Here are some points, one per row:
[ 31  31   7  41   5  41 -30 -36 -20   4 -87  55  10  30  58  17   0  14
  22  -9  56 -17  57  -2 -10 -25  59 -26  34 -24 -37  12 -39 -24 -52  31
  10  -7 -22]
[ 12  31  19   2  68  49 -13 -17  34  16  61  23  49  18  -4 -25 -51 -32
  -5 -66  16  17 -27 -19  46   9 -44  39  -4 -10  -7 -18  12 -28  19   8
 -33   8  26]
[-25  13 -40 -13  -6 -62 -23  35 -19   2  18 -27 -28  62  44 -26  -7  -5
  24 -53  19 -12  -6 -24  17 -14 -12 -14 -20 -19 -55  15  38 -14 -21 -25
   3  23   0]
[  2 -29  18   2  28   2 -28 -13 -44 -11  27  -2  -4  -3 -34 -16 -15  14
   9  56  -9  16  31 -44 -82  44  -8  28 -19 -12  -1  22  30   3   5 -31
 -39  -4  63]
[-13  10   4  53 -38  10 -24  16   7  30   4  25 -46 -15 -58 -19  73 -37
  18 -12   9 -44  60 -40   1   6   2  50 -54 -46  -7 -19 -13  16  12 -14
  23  25 -44]
[ 28 -41 -33  50 -41   3 -29 -26  21   1   9 -48 -46  14  -2  -2   4  73
 -36  -8 -36 -98 -44  -1 -28  93  18 -46 -26 -57 -68  33 -48 -30  77  24
   5 -33 -29]
[-30  61  -3   6  16 -21  35   7 -41  11  34  43 -17 -25 -42  26 -49  27
   0  27  16  49 -45 -20 -24 -34 -12   1 -19  -9   2  43  58  42 -20  36
  26 -36 -65]
[  5   1  28  35  13  43  97   5   2  83  14 -35   5  37   9 -56  -9  11
  -6 -60   1  23 -18  -8 -26  -5 -34   3  88  43  15 -67 -20 -21  -2   3
  13 -23 -59]
[  -9  -19  -59    1  -25   31   12  -43   -4   16    0   -5   25  -29
  -30  -36  -27  -60  -10   34    6  -17   30   47  -10  -25 -125  -44
   83   -6  -50   33   22   -9  -23   25   -1  -31   -8]
[ -1   0  18  10   5  -8 -12 -23 -21  -1 -37 -81  -6 -31 -44  46 -22  10
  -8 -21  11  62  22   7   6 -74   5   3 -35   2 -12  -8 -41 -41  31   1
   6 -31  11]
[ 96  37 -34  18 -14  -5 -36 -39 -32   6  23 -10 -26 -33   9  -8  30  46
  25  27  -7 -11 -42  46 -29  -8  32  35  23   9  42 -20   6  16 -22 -17
  21  44  30]
[  5  16 -11 -16 -12 -33  34  52  25 -42  -9  63   6 -83  32 -12 -11   0
  21 -50  18 -41  -6 -30 -31  29   1 -37  16  39  20  22 -54  35  18   3
  28 -19  36]
[ -6  30 -24 -15 -26   4  31  16   9  35  11   4 -52   4 -11  38 -51 -74
 -30  37  -1  33  28  45 -41 -17  22  13 -12  10 -45 -23 -30 -18   8 -13
   1  62  61]
[   0  -21   16  -29    1  -16  -14  -62   -5  -56   16   11  -46    9
   30   -3  -17 -106  -29  -16  -35  -29  -23   20   27   12   69  -29
    3  -19   49   21  -25   -9   27  -56  -12   -9  -26]
[-72 -22  11 -60 -47  34 -26   7 -54 -12  25 -29  19 -16   3  32  32   2
  35 -12 -14  31 -38  11 -24  11 -11   0  17  -2 -34 -71 -14  54   7  21
  24  15 -25]
[-62  22  -2  15  -1 -24 -65  16  -1  38 -12 -17  -3 -40  64 -19   9  49
 -82  13  19  -5   0 -27   3  10 -10  31  70 -10  33  18 -54  -1  -3 -29
 -27  13 -19]
[ 30  23  -8 -22 -28   4 -39  33 -25 -12 -53  71   3  36 -10 -14  20  -1
   5  12  13  60 -42  35  30  12 -53  -1  15  22   3 -16  27 -35  32 -23
 -29 -23  -3]
[-44  -9  -8 -52  42 -20  31 -17 -29  -8 -17  22  30  -7 -28 -51  32  13
   3  -3  32 -52 -18  25 -21 -14  -7   2 -74  13  27  -1 -18 -10  27 -33
 -25  -1  -2]
[-44 -24  -9  42  25 -43   8 -19  54  26 -42 -24  18 -36  12 -24   9  11
  21 -18 -79   3  -9  44  23  14  46  -4  18 -38   4 -16  79  39   1 -72
 -11  -9   8]
[-18 -20 -25 -14 -17 -57  16  13  11 -27  63 -10 -31  14 -63   4 -16  27
  -6 -14  22   8  19  27  49  64  13  25   4  57  -4 -13  -8  -2 -43 -35
 -78   5 -36]
[ 15  22   2 -25 -60 -23 -12   2  41  21  -7 -43  60 -23 -51 -29  41 -15
  -6 -23   1  15 -25 -22 -30 -31  36 -62  -8 -12  12  18  53 -45 -25  46
 -36  66  19]
[-30  27  -9  28 -10 -33 -41  33  53 -46  18  -8 -29 -45  -1  43  47 -16
  -1  -9  35   2  10   7  -1 -11 -27 -28 -10  24  -7 -80  35  -9  21  -2
 -36 -21 -16]
[ 11  45   3  12  -4  -5  14   6  11  -7 -47   5   7  48 -17  42  22 -18
 -26  36 -46 -55 -62 -36  56  22  19   8  -5  -8  38 -13  -4 -11 -11  45
   5 -44  77]
[-13   8  38  21 -29  31  69 -26  54 -99  -3  31  11  28 -23  -2  16  35
  12 -17  -2   5 -22 -25  59 -66 -29   0  27 -19 -38  13 -39  38 -37 -43
   2  56  36]
[ -2 -42 -61  -7  25 -71 -20  14   4 -26  58  34  50   3  -6   2  29  18
  13 -18 -61  34  15  22 -13 -24   0 -17   6 -13  32 -27  -1 -34  15   0
  42 -26   0]
[-40 -19 -31  29 -14  57  -7  33  15  10   0  11  50  23  -6  24  -7   3
 -69  -2 -11 -40  10  55 -18 -45  44  20 -46  18  15   2  23  48  -3  -2
 -17 -29 -15]
[ 30  48 -34 -33 -17  28  -8  24 -59  -2   0 -48  48 -13 -21  46 -46 -21
  19 -12 -28  15  63   0  44  52  -2   4  -7  16  22  11  24  32  -4 -48
   5  34 -15]
[ 50  10  -6 -34 -41 -54  11 -63  33  16 -42  27  31  -6  22  45  -2  18
 -45 -26  -9 -20  -9 -63 -34   0  -9  51 -23  47 -28  21  26   9 -13  12
  -7 -36 -11]
[-51 -69  35  12 -39   0   8  11 -36  22   0   0 -10 -17   2  -5 -26   4
  24  -8  36  35   6  -1  50  61  17  12  32  24  -2   8   0 -33 -54  16
  34  -2  50]
[-11 -24 -36 -29  -8  39  33  28  37  20  -1 -17 -12  -6  18   0 -41  20
  43  35  -2 -41   6 -16  43 -21   1  85   6  19  43 -13  40 -51  29  11
  22  -8  19]
[-11  -3  58 -15  18  26 -60  21  12  28   3 -22 -54  29 -29   2  39  11
  45  -1 -33  -7 -29 -40  16 -56  65 -40 -19 101 -28  46 -33  21  10   6
  40   7  49]
[ 19 -29  -5 -39  -7  -5  -4 -14  30  67  21 -40 -14  28  22  88  63  13
  11  16   9  11  -6  32   3  26 -28 -63 -63 -65  18  24 -41  24  -7 -45
  15 -27  23]
[-22  -2   9  35  42  18   8 -56 -20  45 -31  79 -38  55  36  65  -6  40
  23 -29  42 -15  61 -16  -5 -24   2 -53  18   8  44  39  15  20  46  57
  34  82  25]
[ 10   1 -27 -27  28  49  41 -30  92 -63 -11   2 -41  19 -22 -38 -33  29
  -2   6   9  42  18 -32 -36   7   3 -34   9 -57  63 -23  -3  17 -19  32
   8  -7 -25]
[ 56 -38 -38  59  -7  22  11  14 -16   1 -18  -5  57  -8  44 -21  -4 -64
  -2   0  32  39  32  -8 -13  49   4  22 -26  14  15  24  22  46  19  -1
 -67  -7  -6]
[ 36 -46  61  -2   0  -8  19  14  -1  48  34  12   7 -29  49   2  -7  31
  42  32 -40 -17   4 -16   5 -78   8  21 -16  -1   1  30 -20  -9 -13  28
 -78  -4 -40]
[ -9  -3  -8   1  18  64  10 -43 -74 -11  49 -17 -57 -59  44 -44  15  -6
 -49  -1  -3  27  52  42  10  -1 -19 -14 -32  -3 -46 -35  32 -19 -45   5
   8 -43  22]
[  3   0  18  60   6 -39  -5 -21  -5   9  -2 -41  57  10  27 -71 -88 -27
  15  71  34  15 -31  18  27 -18 -18   9  -9  20  15 -50 -19  10   4  43
  43  13 -15]
[-24  53  30  -6  36   6 -12  43   9 -38 -21 -23  20   4   7  20  71 -33
  36 -18 -22  41   8  48  -7   1  37  61  33 -38 -11  60 -16 -34 -11  29
   9 -10   2]
[ 22  53  35 -56   0  16  -3  32 -26  -8  57 -15  18  44   9   2  76   0
  22  98  28  26  23 -33   8  17  92 -10  15  18 -25  12   0  -7  75 -27
  55 -24   0]
[ 16 -25  -4  32  52   2  52 -18  40 -79 -43  37  19 -17  25  10 -26   4
 -24  32 -18 -63 -66 -34  -7  34 -79  -3 -31  12   0  13 -21 -49 -84  16
  15  70 -95]
[ -9   8  58 -22  -2 -30 -25  20 -19 -18 -33  21 -20  49  -6 -36 -40   4
 -11 -20 -48  12  30  20 -38  18 -95   8 -14 -11  19 -11  -6  44  17  -6
   7 -10  24]
[ 68 -64  48 -48  66 -21  -6  71 -38  11 -28  -7 -20 -25 -55   4 -25  -9
 -41  -4  41 -37 -15   7   9  -1  27  -4  58 -38 -27 -18  22  28  14  26
 -10   1  -8]
Along one direction, these points spread out more than along any other. Take the direction at right angles to it along which they spread out most. Then take the direction at right angles to both along which they spread out most. Go by this last direction. For each point below, how far along it does it lie, from 0 to 99? 50 is the average, and the first point above lies past it. One standard deviation of the points above along it is 16.
[ 30  23  -8 -22 -28   4 -39  33 -25 -12 -53  71   3  36 -10 -14  20  -1
   5  12  13  60 -42  35  30  12 -53  -1  15  22   3 -16  27 -35  32 -23
 -29 -23  -3] ~ 54
[  3   0  18  60   6 -39  -5 -21  -5   9  -2 -41  57  10  27 -71 -88 -27
  15  71  34  15 -31  18  27 -18 -18   9  -9  20  15 -50 -19  10   4  43
  43  13 -15] ~ 66
[-44  -9  -8 -52  42 -20  31 -17 -29  -8 -17  22  30  -7 -28 -51  32  13
   3  -3  32 -52 -18  25 -21 -14  -7   2 -74  13  27  -1 -18 -10  27 -33
 -25  -1  -2] ~ 37
[ -9   8  58 -22  -2 -30 -25  20 -19 -18 -33  21 -20  49  -6 -36 -40   4
 -11 -20 -48  12  30  20 -38  18 -95   8 -14 -11  19 -11  -6  44  17  -6
   7 -10  24] ~ 49
[ 11  45   3  12  -4  -5  14   6  11  -7 -47   5   7  48 -17  42  22 -18
 -26  36 -46 -55 -62 -36  56  22  19   8  -5  -8  38 -13  -4 -11 -11  45
   5 -44  77] ~ 48
[ -1   0  18  10   5  -8 -12 -23 -21  -1 -37 -81  -6 -31 -44  46 -22  10
  -8 -21  11  62  22   7   6 -74   5   3 -35   2 -12  -8 -41 -41  31   1
   6 -31  11] ~ 59
[ 28 -41 -33  50 -41   3 -29 -26  21   1   9 -48 -46  14  -2  -2   4  73
 -36  -8 -36 -98 -44  -1 -28  93  18 -46 -26 -57 -68  33 -48 -30  77  24
   5 -33 -29] ~ 0
[-62  22  -2  15  -1 -24 -65  16  -1  38 -12 -17  -3 -40  64 -19   9  49
 -82  13  19  -5   0 -27   3  10 -10  31  70 -10  33  18 -54  -1  -3 -29
 -27  13 -19] ~ 44
[ 56 -38 -38  59  -7  22  11  14 -16   1 -18  -5  57  -8  44 -21  -4 -64
  -2   0  32  39  32  -8 -13  49   4  22 -26  14  15  24  22  46  19  -1
 -67  -7  -6] ~ 45
[ 31  31   7  41   5  41 -30 -36 -20   4 -87  55  10  30  58  17   0  14
  22  -9  56 -17  57  -2 -10 -25  59 -26  34 -24 -37  12 -39 -24 -52  31
  10  -7 -22] ~ 82
[-30  61  -3   6  16 -21  35   7 -41  11  34  43 -17 -25 -42  26 -49  27
   0  27  16  49 -45 -20 -24 -34 -12   1 -19  -9   2  43  58  42 -20  36
  26 -36 -65] ~ 64
[-11  -3  58 -15  18  26 -60  21  12  28   3 -22 -54  29 -29   2  39  11
  45  -1 -33  -7 -29 -40  16 -56  65 -40 -19 101 -28  46 -33  21  10   6
  40   7  49] ~ 72
